Y: several groups of rows, each row roughly a mix of its group's hidden directions
Y (108 x 11)
-53,-32,9,-47,17,24,19,3,-29,-35,14
4,-9,-19,-43,-32,8,-33,-47,-51,0,-18
23,10,-42,23,-21,-21,-1,-43,-57,22,18
-19,15,5,35,54,-1,-27,-22,53,-24,21
-63,-19,-6,9,31,-28,33,-7,32,-35,-13
1,-6,-1,-39,-27,-11,-24,-61,-48,1,-26
-6,21,-30,20,55,6,-34,-52,10,14,26
12,7,20,39,39,-33,28,-20,47,-39,-8
34,-8,-25,-13,68,26,-33,-8,-27,15,-15
-6,-26,-18,-24,44,35,-7,41,-42,21,31
-21,-24,17,-64,-12,40,0,43,6,8,-23
-21,-23,-27,-58,-9,29,-10,27,-37,-23,31
50,24,-10,29,-5,-62,18,-7,15,32,-16
2,15,-16,-3,48,39,-36,27,19,41,35
3,15,12,-40,-42,-1,-38,-24,-56,21,21
51,16,-38,14,-5,13,-45,-39,-23,24,20
-53,-12,-2,-30,14,46,15,40,-12,-19,-36
24,-16,-32,-52,32,16,-20,26,-40,18,30
-22,17,12,-48,-27,30,-51,-32,-10,0,-33
50,-10,20,-38,-51,24,-5,29,0,1,-35
-26,-5,15,-18,-20,55,-53,0,-20,-28,30
27,-25,-28,1,69,-23,-11,-29,12,-20,29
-1,15,-2,-28,74,25,-4,-14,29,39,-10
-39,28,34,51,-23,0,14,26,46,2,-6
-43,5,35,34,36,24,10,47,-2,14,33
-56,-17,2,-13,0,24,-8,66,0,3,32
-17,-2,1,-30,19,24,-22,32,-62,17,43
-3,21,-24,43,-26,-63,-12,-27,21,-13,26
10,19,-1,-20,-41,30,-69,-30,-15,6,-16
12,-29,-10,-42,-11,18,5,23,0,-54,54
-15,-2,-24,-85,-16,-3,-6,3,-34,-6,-12
-22,-2,1,22,12,25,-58,12,41,-35,38
48,6,17,12,38,-42,11,-45,33,-18,5
-11,-24,8,-72,-21,32,10,22,-18,15,-34
-18,26,-5,11,-88,-4,-11,9,-19,-8,-13
-2,23,37,42,29,-36,35,16,49,4,0
12,-35,38,6,-12,-33,28,-65,1,0,-24
57,9,-26,23,-44,-2,-34,-31,-31,-3,10
-1,42,14,12,6,-3,-1,59,54,20,29
44,-8,25,21,-33,-39,2,-61,-3,16,3
12,-16,-16,-31,-17,-35,4,-56,-54,3,-21
1,-42,-14,-8,8,-32,37,-43,-57,-9,5
43,27,15,14,-70,-10,-17,-5,-10,26,24
18,37,18,-11,-29,-28,-41,28,-3,-19,56
-61,-26,1,-17,-15,29,-34,28,8,-35,26
44,26,-18,62,-6,-36,-2,-32,-13,3,20
51,10,7,27,-36,-36,-19,-52,-12,21,6
25,-11,24,-5,-56,15,-10,68,9,-13,-1
-21,29,53,40,-15,-31,8,-39,5,-34,2
26,10,18,-40,44,13,27,-4,25,38,-45
6,-4,53,1,-72,-5,27,-18,-5,18,-14
-4,-4,-43,-38,36,16,-6,57,-26,-21,20
64,-11,24,-9,-47,2,-13,-36,-28,17,9
6,22,46,46,-16,3,-45,-51,9,-1,-6
-53,-31,25,-14,-34,-13,22,10,0,-54,-17
53,21,-31,3,3,-6,13,-19,-41,57,-3
-9,-34,-41,-2,-47,16,13,-18,0,-7,-62
3,5,29,3,-22,-18,-30,-76,-30,-2,-20
64,-1,-4,13,4,-14,-32,-51,-27,29,-7
6,-35,-24,-33,-5,2,-9,-44,-63,-21,-17
-44,-44,12,-20,30,3,45,-27,-32,-23,-7
53,33,-20,37,28,-1,-31,-35,12,23,19
38,30,-21,43,19,-14,10,25,-13,50,33
-7,-17,-7,23,-19,-62,10,-54,13,-35,9
-70,-7,17,20,27,-28,36,16,16,-26,8
19,-7,-25,-24,-67,-5,-12,-41,-5,7,-40
49,-1,-46,-47,13,6,-14,30,18,34,12
70,22,-6,7,0,-19,21,-36,-11,31,-31
40,28,-22,15,-27,7,-40,49,17,11,38
-32,-54,-23,-28,21,26,36,-3,-41,-20,5
-53,10,-18,0,-43,6,2,18,-26,-54,-26
-12,-23,-16,13,-47,35,6,12,24,56,-35
26,0,-30,-46,6,45,-38,-22,-21,40,-3
-73,-19,16,6,2,-1,3,41,18,-36,21
66,14,-25,-1,-19,26,-41,3,-16,36,13
-47,15,-14,-11,-23,32,-13,67,-19,8,15
-19,24,8,-11,28,-7,35,53,58,7,-18
39,-11,-21,-53,33,-5,-23,-10,-46,5,30
26,-11,-12,-34,-23,32,-50,-53,-6,-18,-18
18,8,-1,59,6,27,-7,-8,45,35,-42
-32,53,-37,23,-5,4,-23,55,11,7,11
34,-43,35,-22,10,8,11,-53,-27,9,-34
-30,29,52,50,-39,-8,7,-8,31,13,-3
-17,-28,-13,-29,7,16,-13,-16,-80,-19,6
-6,-14,-23,-11,82,21,-14,-4,-14,7,-36
55,24,24,7,-38,16,-20,-7,-24,52,-5
26,1,-18,17,-53,-42,-24,-47,-17,-23,11
33,-20,25,-7,15,-19,-7,-74,-37,2,6
46,0,-10,6,74,3,-21,-17,-2,34,5
-63,-29,-8,-13,27,-6,30,4,14,-48,-21
3,17,12,-14,11,-57,32,43,4,-19,49
70,18,-3,20,-14,-2,-32,-49,13,-12,-12
52,18,6,34,-10,-31,-22,-45,-7,43,1
-8,-20,-35,-40,29,27,-14,37,-53,2,21
69,8,-15,7,11,2,-44,-30,-30,28,2
-44,-22,-8,-51,14,36,11,41,-10,-28,21
-50,-27,46,17,34,10,33,-31,-3,-28,0
63,-18,11,-2,-11,-10,-19,-58,-31,17,-10
-13,34,21,19,14,6,2,60,43,27,35
-12,-11,-30,-5,28,31,35,61,39,11,-13
51,-14,-43,-59,23,-6,-17,-5,-24,1,11
14,-5,-10,36,25,-57,-6,-63,11,4,-7
26,4,25,48,4,-62,21,-41,-8,5,6
-8,31,55,4,-25,-24,-21,-45,-35,-1,27
-15,-16,-5,-37,-18,23,-30,15,-43,-34,53
46,-44,-37,-29,11,-3,2,-47,-18,0,-27
20,-39,-31,-3,-20,4,-11,-48,-62,2,-1
61,30,-19,17,-18,-2,-47,-12,-24,31,15
the four rows of each list that fit no group, in list order (the others fit one group, some only roughly)
  Q156: -37,-52,6,-28,27,3,30,-19,-1,-47,-24
  Q524: 54,17,-23,36,-36,6,-51,1,-4,20,18
  Q376: -48,-37,2,-11,22,-19,40,-5,30,-50,7
  Q563: -60,2,48,32,-22,26,7,15,-21,29,5
  Q141: 52,8,-6,-17,-2,32,-19,52,-9,48,12
  Q162: 10,-19,-2,25,-2,-20,-31,-66,-49,-21,3
  Q767: -26,4,1,37,21,19,22,61,50,12,1
  Q69: -46,-16,1,-4,60,-3,35,24,39,-15,10
  Q318: -15,-15,-7,-32,-60,13,-17,-23,-59,-5,11
  Q794: -33,46,-19,43,10,-41,-2,24,38,16,16
  Q299: 16,33,42,14,-14,-34,-16,-20,-4,-23,62
  Q232: 39,-42,0,8,24,-2,11,-68,-7,21,-22
  Q649: 2,-31,12,42,3,21,-14,-68,-36,-6,-10
  Q849: -11,10,4,-6,69,27,-32,-14,51,12,4
  Q614: -6,-2,12,-21,54,48,-13,56,0,7,24
 -> Q162, Q318, Q299, Q614
  Q704: -46,-23,18,5,40,-21,48,0,45,-16,4
  Q543: -56,15,62,-31,7,16,-7,-7,16,-29,-6
  Q239: 9,23,7,27,57,-34,32,-44,25,8,-16
  Q419: 69,5,31,7,-16,24,-28,-6,8,46,11
  Q357: -38,-25,-25,4,45,33,16,52,-13,-26,-1
  Q481: -39,4,1,36,46,10,22,53,20,-31,9
  Q736: 3,-19,-61,-49,-17,37,-17,24,-25,8,-3
  Q670: 51,-4,-13,-7,-51,19,-49,-31,-11,-18,-7
  Q830: 9,46,49,53,-11,-25,-1,-34,10,15,-8
  Q445: 30,-36,-18,-7,29,-15,-21,-61,-31,-20,-22
  Q750: 20,-55,-18,-12,52,17,6,-30,-42,9,1
  Q323: -57,-6,24,8,46,-1,0,-6,49,-34,2
  Q647: -8,25,35,35,-45,-54,0,-36,-13,8,7
  Q447: 35,14,20,-7,-32,-7,-18,-41,-59,29,20
  Q817: -15,22,15,24,-1,56,-37,40,43,1,13
 -> Q419, Q830, Q647, Q447
  Q692: 35,43,-2,34,-27,-2,-52,-3,32,27,-16
  Q25: 16,-1,23,60,12,-42,33,-41,12,13,-18
  Q936: -61,-26,0,0,-55,26,-17,3,15,-24,-21
  Q943: 21,46,-13,27,-37,-8,-38,-20,-28,17,43
  Q624: -7,-47,-43,-32,9,-16,1,1,-22,-44,42
  Q181: -39,3,-26,-31,-26,28,-18,45,-51,-7,9
  Q883: -66,-19,5,-30,32,-7,25,26,25,-30,11
  Q100: -29,29,9,35,-44,-21,13,-5,36,-40,-34
  Q581: 33,-11,10,-29,-15,8,-26,-35,-43,55,19
  Q174: -14,22,-7,3,39,11,4,75,24,-3,31
 -> Q936, Q943, Q624, Q883
  Q805: -35,37,-1,43,5,-33,14,19,52,22,20
  Q307: 72,8,-41,-5,30,19,-33,-11,-5,17,0
  Q959: -13,57,-1,-9,-24,-9,-11,62,35,-1,21
  Q257: 23,-7,-32,-16,-46,32,-40,15,-42,24,22
  Q229: -34,-35,-31,-40,-23,46,-13,36,-17,-19,-2
  Q882: -19,-27,-23,-13,28,15,40,61,0,-17,37
  Q729: 58,27,4,18,24,-13,-40,0,40,36,-8
  Q934: 35,35,-18,-32,-43,-28,-48,11,-16,4,24
  Q205: 80,23,-6,19,-20,2,-8,24,-5,36,4
  Q166: -3,19,17,20,63,-30,51,3,28,20,-9
  Q427: 10,22,-10,31,19,18,-41,44,24,21,52
  Q146: -48,0,-43,-26,-14,47,-21,37,-24,-7,-7
 -> Q307, Q229, Q729, Q146
  Q672: 14,-36,16,-28,-33,-3,9,-50,-53,-12,-23
  Q144: -16,10,0,-11,-20,68,-63,2,8,-2,-12
  Q272: 41,10,15,-10,-47,-11,-18,-27,-49,36,23
  Q700: 22,-6,14,24,64,-21,10,-55,24,-13,4
  Q370: -21,-2,-3,-28,32,10,-18,21,-65,-31,38
  Q929: 17,-58,9,-38,23,4,14,-44,-20,-37,-12
  Q650: -23,12,-9,49,35,3,-34,13,30,-10,55
  Q674: 29,-22,9,31,64,-14,31,-19,41,-5,-3
  Q169: -30,-27,25,-23,0,-44,52,-20,21,-27,-27
  Q530: 59,13,-39,13,19,-17,-47,-23,-17,-1,27
 -> Q672, Q272, Q700, Q169
  Q203: -48,13,5,-22,-18,44,18,63,-2,-4,-9
  Q72: -34,-9,4,4,83,17,26,1,-8,5,22
  Q535: -13,33,-15,-2,-12,10,-3,72,50,15,12
  Q201: 11,-15,-55,-43,-15,27,-21,38,-31,-6,27
  Q884: -34,-6,55,4,-13,-7,58,9,38,18,-7
  Q753: 56,-25,-12,-4,-20,-19,-24,-54,-30,-22,7
  Q26: -43,8,-16,18,-42,-6,-7,55,-29,-34,19
  Q467: -14,-28,0,-53,-43,41,-29,30,-13,-17,-12
  Q806: 41,20,5,-3,-46,26,-34,0,-46,32,-23
  Q422: -50,15,21,40,-31,-10,10,49,-6,-31,17
  Q917: -25,49,-12,27,23,-5,-1,49,39,29,22
  Q301: 40,-1,1,28,22,-46,26,-44,45,2,-11
 -> Q72, Q26, Q422, Q301
  Q841: -56,-23,-35,-32,-12,21,-21,-16,-43,0,24
  Q150: 25,28,14,52,10,-9,-1,40,56,12,17
  Q886: 42,-16,55,22,1,-19,17,-42,30,10,-27
  Q664: -64,8,-16,-5,33,26,-12,43,21,-31,-13
  Q517: -14,-15,-20,-39,2,9,-4,-72,-19,-9,-40
  Q434: -37,-14,-2,17,38,-35,11,-40,29,-50,10
  Q221: -1,-18,-23,1,64,-32,4,-14,33,-30,38
  Q665: -21,20,54,3,22,-60,29,-14,6,-23,14
  Q880: 19,-52,-28,-20,62,17,8,-3,-35,-3,4
  Q280: -54,-14,42,-31,25,-14,35,-18,-15,-36,4
  Q888: 48,24,10,35,-54,-43,-11,23,1,-6,0
 -> Q886, Q664, Q434, Q888
  Q402: -44,-5,2,-54,32,-9,49,27,8,-15,-13
  Q718: -25,-40,53,-21,15,12,35,-30,4,-32,-26
  Q645: 23,29,5,44,52,-30,22,-31,33,10,-8
  Q957: -30,-14,-40,-33,-5,31,-6,49,-48,-9,5
  Q641: 40,8,-28,18,40,-52,41,-2,-1,14,27
  Q499: -22,-34,-55,-26,4,34,4,40,-31,-15,-19
  Q286: 6,-35,-39,-41,4,-8,24,-32,-55,8,-20
  Q89: -34,0,14,-4,31,49,17,48,47,1,-13
  Q76: -20,-19,-16,-43,-18,52,-43,35,-15,11,20
  Q273: 20,32,-18,-46,-1,4,-27,52,14,32,35
  Q349: -47,-9,-10,33,28,18,39,49,14,-13,29
  Q11: 23,-18,-38,-30,51,24,-3,49,-2,25,16
  Q965: -11,50,-13,45,21,19,-12,52,31,6,18
 -> Q718, Q641, Q349, Q965
  Q577: 5,11,31,24,50,-10,8,5,68,-19,-14
  Q208: 8,-38,-62,-25,-10,6,10,-11,-15,-28,-48
  Q281: -9,-25,-21,-9,41,27,-22,-27,-69,-8,5
  Q218: 14,13,-18,1,11,-23,29,73,28,2,36
  Q878: 30,-3,17,-22,58,26,17,51,-6,29,16
  Q862: -5,13,24,37,-47,-24,-13,-52,-30,-30,-5
  Q991: -54,22,29,20,-47,-8,32,21,22,15,-23
  Q710: 17,6,8,-36,-28,38,-27,32,-50,-10,39
  Q136: 16,-26,-41,-44,-14,-30,16,-18,-59,0,4
  Q748: -39,-9,31,-26,-25,38,38,50,18,-10,5
  Q486: 35,8,-34,25,-46,-7,-15,5,-52,21,33
  Q653: -27,-13,-6,-8,35,27,35,64,26,-15,20
 -> Q281, Q878, Q862, Q710
  Q791: 46,-29,-10,-22,13,-25,4,-71,-7,-5,-17
  Q374: -38,29,8,4,-82,-8,-7,-5,11,-8,-20
  Q215: -7,43,-10,14,-8,6,-4,60,31,15,50
  Q170: 52,-4,-13,-12,18,-30,-16,-57,-37,-11,19
  Q383: -33,-28,6,-43,8,5,8,11,-43,-42,46
  Q64: 46,-14,-12,61,0,-34,18,-37,-14,21,-3
  Q658: 67,-5,-19,-40,8,-21,-16,-45,-4,18,6
  Q776: -25,-8,18,-29,5,35,-6,77,25,5,7
  Q432: -42,46,36,25,-54,-3,-9,18,18,8,10
  Q584: -38,-36,-12,-41,-40,27,10,14,-41,-26,13
  Q765: 75,-3,4,0,2,1,-29,-31,-22,33,25
  Q122: 7,3,-22,-42,-27,20,-22,15,-56,20,45
  Q529: 9,-11,39,14,-46,-23,17,-55,-13,17,-38
  Q822: 22,26,59,10,-44,-6,-45,-29,-1,9,11
 -> Q170, Q584, Q122, Q822
  Q61: 37,-2,-52,-3,-34,30,-38,34,-14,9,26
  Q105: -37,-42,2,-8,28,-28,36,-15,22,-53,12
  Q623: 33,-22,3,39,-16,-16,-10,-72,-24,-10,6
  Q186: 21,16,-24,-28,-20,50,-40,30,-45,7,-16
  Q193: 17,-57,7,-28,23,-11,9,-52,-19,-38,-8
  Q91: -23,-26,-16,3,-32,-30,-2,-47,-22,-54,-25
  Q306: 0,23,33,59,-31,-29,25,38,25,-2,-2
  Q463: 46,-2,27,2,54,23,2,-7,5,57,1
  Q448: 0,13,20,-6,-82,-21,11,7,-29,-28,-11
  Q654: -8,35,-26,-16,-19,45,-26,65,-15,7,1
  Q668: 59,12,10,-10,-36,25,-35,-5,-40,32,-7
  Q980: 36,19,-27,-36,-18,32,-48,29,-32,22,-6
  Q407: 32,43,-17,3,-33,27,-47,27,-31,29,3
  Q574: -65,13,12,3,-16,28,-10,49,-33,-13,17
 -> Q623, Q306, Q448, Q980
  Q504: -38,32,30,22,-36,22,-4,51,17,33,11
  Q483: -69,10,20,28,-16,23,0,43,22,-6,21
  Q148: -54,-18,12,-65,-7,13,22,34,-13,-10,5
  Q971: -17,-25,-16,-43,-38,47,-34,32,-26,8,10
  Q570: 31,18,-6,5,-72,8,-35,-15,-38,5,-10
  Q506: -21,-54,13,-46,2,20,27,-4,-11,-51,-10
  Q473: -33,19,30,-3,-66,7,-22,-20,-44,10,1
  Q890: 36,-5,-15,-42,-23,52,-48,13,-10,24,0
  Q472: -23,-27,-3,-73,-11,28,6,-20,-20,7,-37
  Q469: 44,-18,-41,-14,51,5,-38,-21,-27,-15,12
  Q508: -54,23,-44,-26,-4,-19,7,35,12,-34,25
  Q279: 3,12,48,59,18,-25,12,-44,21,6,-15
  Q566: -25,29,24,-13,2,30,-6,72,-3,-19,31
  Q84: 28,-15,-64,-37,11,14,9,44,24,5,-15
  Q734: 1,22,39,24,21,-52,26,-30,33,9,-35
 -> Q483, Q148, Q508, Q566
  Q491: -8,-27,6,-17,11,-41,40,-54,-43,-7,-15
  Q36: 40,-42,-24,-8,69,-3,13,-23,-3,-17,-3
  Q384: -42,-24,-2,-37,40,4,57,28,2,-13,-10
  Q245: -44,35,40,9,-34,-26,16,35,30,-25,-8
  Q462: 10,-7,-48,-62,-23,26,-21,25,-32,1,6
  Q110: 11,-13,-23,-43,-25,53,-52,13,-19,19,9
  Q485: 4,-6,22,34,-15,-40,30,-59,40,-1,-12
  Q71: 72,1,9,-20,1,34,-29,-3,-37,25,8
  Q737: -20,-15,2,-40,71,-12,34,-10,31,9,0
  Q296: 6,-20,-6,-17,-25,-17,-18,-44,-67,-19,29
  Q108: -68,-27,6,-25,-25,-3,27,28,-37,-12,4
  Q247: 14,-17,27,47,60,-9,28,-16,40,0,-1
  Q993: 69,22,11,12,-3,3,-29,-23,-16,51,5
  Q453: 31,39,15,-3,5,2,-13,52,40,18,47
 -> Q245, Q485, Q737, Q453
  Q240: -31,20,26,46,-8,-25,20,-15,22,-59,-19
  Q922: 14,-14,24,43,-9,-22,-7,-72,-32,-3,-1
  Q551: 25,-32,8,-25,43,-11,16,-59,26,5,-31
  Q346: 36,-40,-18,-40,45,28,-8,5,-15,-33,26
  Q757: 55,20,-24,11,36,-43,6,-38,9,24,-16
  Q495: 28,-45,-2,-21,-25,-22,23,-45,-29,-30,-32
  Q898: 33,7,-52,-6,-28,38,-37,32,11,31,-14
  Q409: 40,21,7,19,-9,-39,9,-32,63,-15,-19
  Q327: 73,14,21,-1,-14,-3,-38,-21,-24,34,2
  Q691: -59,3,8,20,-57,18,0,-7,-23,-16,-37
  Q217: -26,-50,30,-18,-23,-8,42,-29,4,-44,-13
  Q533: -30,54,13,18,-49,-17,-3,27,36,-25,-4
  Q335: 20,33,8,-33,-62,-23,-27,-42,-13,-5,-6
 -> Q551, Q757, Q495, Q327
  Q744: -24,-12,-44,-11,-26,20,-26,-6,-58,15,40
  Q199: 43,-3,-38,-14,-20,-55,14,-23,-39,22,-10
  Q673: 28,-3,7,17,5,-61,23,-58,-24,14,-15
  Q309: 20,3,5,31,67,-9,9,-22,55,-8,3
  Q406: 12,42,-2,2,-70,18,-20,40,-14,9,15
  Q49: 55,-26,-11,17,24,-23,-2,-64,-15,-2,8
  Q261: 6,25,20,37,55,-15,9,12,60,-10,4
  Q994: 41,-49,-9,-38,31,4,-5,-33,-21,-33,21
  Q617: -23,-24,20,13,-27,-33,20,-57,-9,-14,-47
  Q593: 19,-16,-10,-45,0,-6,-24,-38,-69,-10,10
  Q714: 13,20,24,1,0,-69,23,-44,1,11,-34
  Q321: -44,-24,-1,-22,-21,-19,21,-51,-26,-38,-27
  Q133: -19,-28,37,9,30,-32,44,-45,21,-25,-11
  Q891: -48,-15,18,-33,15,19,11,30,-14,-44,45
  Q109: 9,3,-40,-15,43,5,-20,21,-50,2,50
 -> Q309, Q49, Q133, Q109
